Questions about the array below. Indices start at 1.
1) Find the minimum.
2) Find the bottom-left entry.
3) Find the top-left entry.
4) Find the entry just left of the largest entry.
5) Find the bottom-right entry.
6) Find the entry in the top-right corner.
7) Find the entry in row 3 and column 1.
8) Find the entry in row 1 and column 2.
0.01,0.16,0.05,0.05,0.00,0.08,0.07,-0.04,0.04,-0.02,0.02,-0.02,0.00,0.16,0.00
0.06,0.00,0.00,0.11,0.00,0.03,0.02,-0.04,0.08,0.02,0.08,0.01,0.10,0.06,0.05
0.05,0.05,0.08,0.03,-0.01,-0.03,0.03,0.01,0.05,0.01,0.05,0.09,0.04,0.12,0.10
-0.05,0.15,0.04,-0.05,0.13,-0.06,0.00,0.09,0.04,-0.06,0.04,0.11,-0.16,-0.14,0.08
-0.02,-0.01,0.06,0.05,0.05,0.01,0.00,0.03,0.07,-0.01,0.11,0.02,-0.02,0.04,0.05
0.15,0.05,-0.03,-0.07,0.08,0.02,0.12,0.02,0.04,0.07,0.01,0.01,0.09,-0.03,0.04
0.06,0.00,-0.04,0.04,0.07,-0.01,0.05,0.02,0.05,0.01,0.03,-0.05,0.03,0.07,-0.01
-0.01,0.00,0.04,0.03,0.18,-0.04,0.05,0.07,-0.08,-0.08,-0.01,0.05,-0.07,0.05,0.07
0.11,0.00,-0.01,0.08,-0.01,0.04,0.09,0.06,0.12,0.09,0.08,-0.02,0.02,0.02,0.00
1) -0.16
2) 0.11
3) 0.01
4) 0.03
5) 0.00
6) 0.00
7) 0.05
8) 0.16

Questions about the row below.
1) The entry just left of 28?
2) The entry just left of the centre entry?
3) The entry just right of the centre entry?
4) The entry just left of 3?
[199  70 168 115  78 196  28  12   3 126  65 201 102 242 214]
1) 196
2) 28
3) 3
4) 12
